Small tables with named rows and columns. After each table, cells are looked up by row and column.

rorugas =
cols = pomeru, vemigob
biz: [-23, -996]
pazi: [451, 323]
tibi: [742, -952]
gemere: [166, -386]
ruve: [554, -239]
patele: [563, -172]
bubonat: [81, -538]
tekig: [-464, -591]

What is the vemigob of bubonat in rorugas?
-538
What is the pomeru of bubonat in rorugas?
81
What is the vemigob of tekig in rorugas?
-591
What is the pomeru of tibi in rorugas?
742
What is the pomeru of ruve in rorugas?
554
What is the pomeru of pazi in rorugas?
451
What is the pomeru of gemere in rorugas?
166
What is the vemigob of tibi in rorugas?
-952
What is the vemigob of patele in rorugas?
-172
What is the vemigob of biz in rorugas?
-996
What is the vemigob of ruve in rorugas?
-239
What is the pomeru of patele in rorugas?
563

mem =
|  | pivize | vasaku | sumasa | dif | peki | nuf |
|---|---|---|---|---|---|---|
| tururi | 4851 | 6671 | 4408 | 5678 | 4664 | 8670 |
| kob | 2988 | 3826 | 1309 | 6924 | 7141 | 3718 |
| vezitun | 6754 | 5433 | 5557 | 3778 | 7667 | 4266 |
| gev | 5426 | 6517 | 4796 | 5265 | 6991 | 5901 |
| vig | 4610 | 6248 | 5006 | 4009 | 2698 | 4111 |

What is the vasaku of vezitun in mem? 5433
What is the peki of vezitun in mem? 7667
What is the pivize of kob in mem? 2988
What is the dif of vezitun in mem? 3778
What is the vasaku of gev in mem? 6517
What is the peki of kob in mem? 7141
What is the dif of tururi in mem? 5678
What is the sumasa of kob in mem? 1309
What is the nuf of tururi in mem? 8670
What is the pivize of gev in mem? 5426
What is the nuf of vezitun in mem? 4266
What is the sumasa of vezitun in mem? 5557
What is the pivize of vig in mem? 4610
What is the vasaku of vig in mem? 6248
What is the nuf of vig in mem? 4111
What is the sumasa of tururi in mem? 4408

bef =
        pifo  davida
feraso    85     189
muru      22     192
vub      145     152

pifo of muru is 22
davida of feraso is 189
davida of vub is 152
pifo of feraso is 85
davida of muru is 192
pifo of vub is 145
Row with the largest pifo: vub

lidofe
|  | fusafof | zanotog | genob | rifop |
|---|---|---|---|---|
| kalone | 43 | 43 | 29 | 37 |
| bizak | 42 | 38 | 29 | 34 |
| safuvo | 47 | 43 | 50 | 22 |
| vizozu | 73 | 52 | 78 | 10 |
| zan | 49 | 43 | 43 | 35 |

genob of kalone is 29
genob of zan is 43
rifop of kalone is 37
genob of safuvo is 50
rifop of bizak is 34
rifop of vizozu is 10
rifop of safuvo is 22

gov =
         vesakon  baliful  pefofo  mov  lubof  diz
mozo         168      205     167  211    229  139
salegiv      159      150     159  143    111  177
zib          104      175     164  153    186  135
bon          134      220     148  188    190  173
ruf          110       97      62  125    109  170

vesakon of ruf is 110
diz of salegiv is 177
lubof of salegiv is 111
diz of mozo is 139
mov of bon is 188
pefofo of salegiv is 159
pefofo of zib is 164
mov of ruf is 125
lubof of ruf is 109
mov of zib is 153
lubof of bon is 190
lubof of mozo is 229
mov of salegiv is 143
pefofo of bon is 148

tupegum:
|  | rom | lem | piluva | suri | fodina | mem | dusemi |
|---|---|---|---|---|---|---|---|
| zafidad | 91 | 190 | 207 | 127 | 188 | 169 | 95 |
| zok | 101 | 78 | 87 | 193 | 207 | 191 | 120 |
| vem | 148 | 65 | 98 | 120 | 169 | 142 | 130 |
| dusu | 63 | 113 | 198 | 133 | 170 | 139 | 184 |
| pog | 144 | 111 | 150 | 179 | 165 | 161 | 138 |
| bam | 97 | 148 | 140 | 150 | 248 | 230 | 183 |
| ful | 147 | 88 | 81 | 63 | 203 | 143 | 116 |
| madekal | 177 | 170 | 238 | 126 | 181 | 186 | 130 |

rom of pog = 144
rom of vem = 148
dusemi of dusu = 184
dusemi of bam = 183
mem of ful = 143
mem of madekal = 186
piluva of vem = 98
suri of vem = 120
suri of bam = 150
dusemi of vem = 130
mem of zok = 191
fodina of ful = 203
lem of ful = 88
mem of vem = 142
lem of pog = 111
lem of madekal = 170
suri of zafidad = 127
piluva of zafidad = 207

gad =
cols = vel, rero, tapivun, peku
kamig: [3.85, 2.03, 1.63, 4.79]
ran: [5.90, 6.78, 7.06, 4.25]
segalef: [5.17, 3.56, 3.99, 4.66]
kup: [3.07, 2.54, 1.82, 4.77]
zotates: [5.32, 6.33, 6.96, 4.45]
minur: [4.18, 3.18, 2.79, 4.49]
gofimel: [5.13, 6.01, 7.07, 4.59]
fatar: [5.63, 6.13, 6.88, 3.98]
gunil: [5.20, 6.24, 6.63, 4.26]
mem: [5.97, 7.01, 8.07, 4.58]
vuribo: [3.20, 2.12, 1.59, 4.81]
zazo: [4.64, 5.61, 5.53, 4.67]

tapivun of kamig is 1.63
peku of mem is 4.58
vel of gunil is 5.20
rero of minur is 3.18
rero of kup is 2.54
tapivun of zazo is 5.53
peku of gofimel is 4.59
tapivun of zotates is 6.96
vel of gofimel is 5.13
peku of kamig is 4.79
tapivun of segalef is 3.99

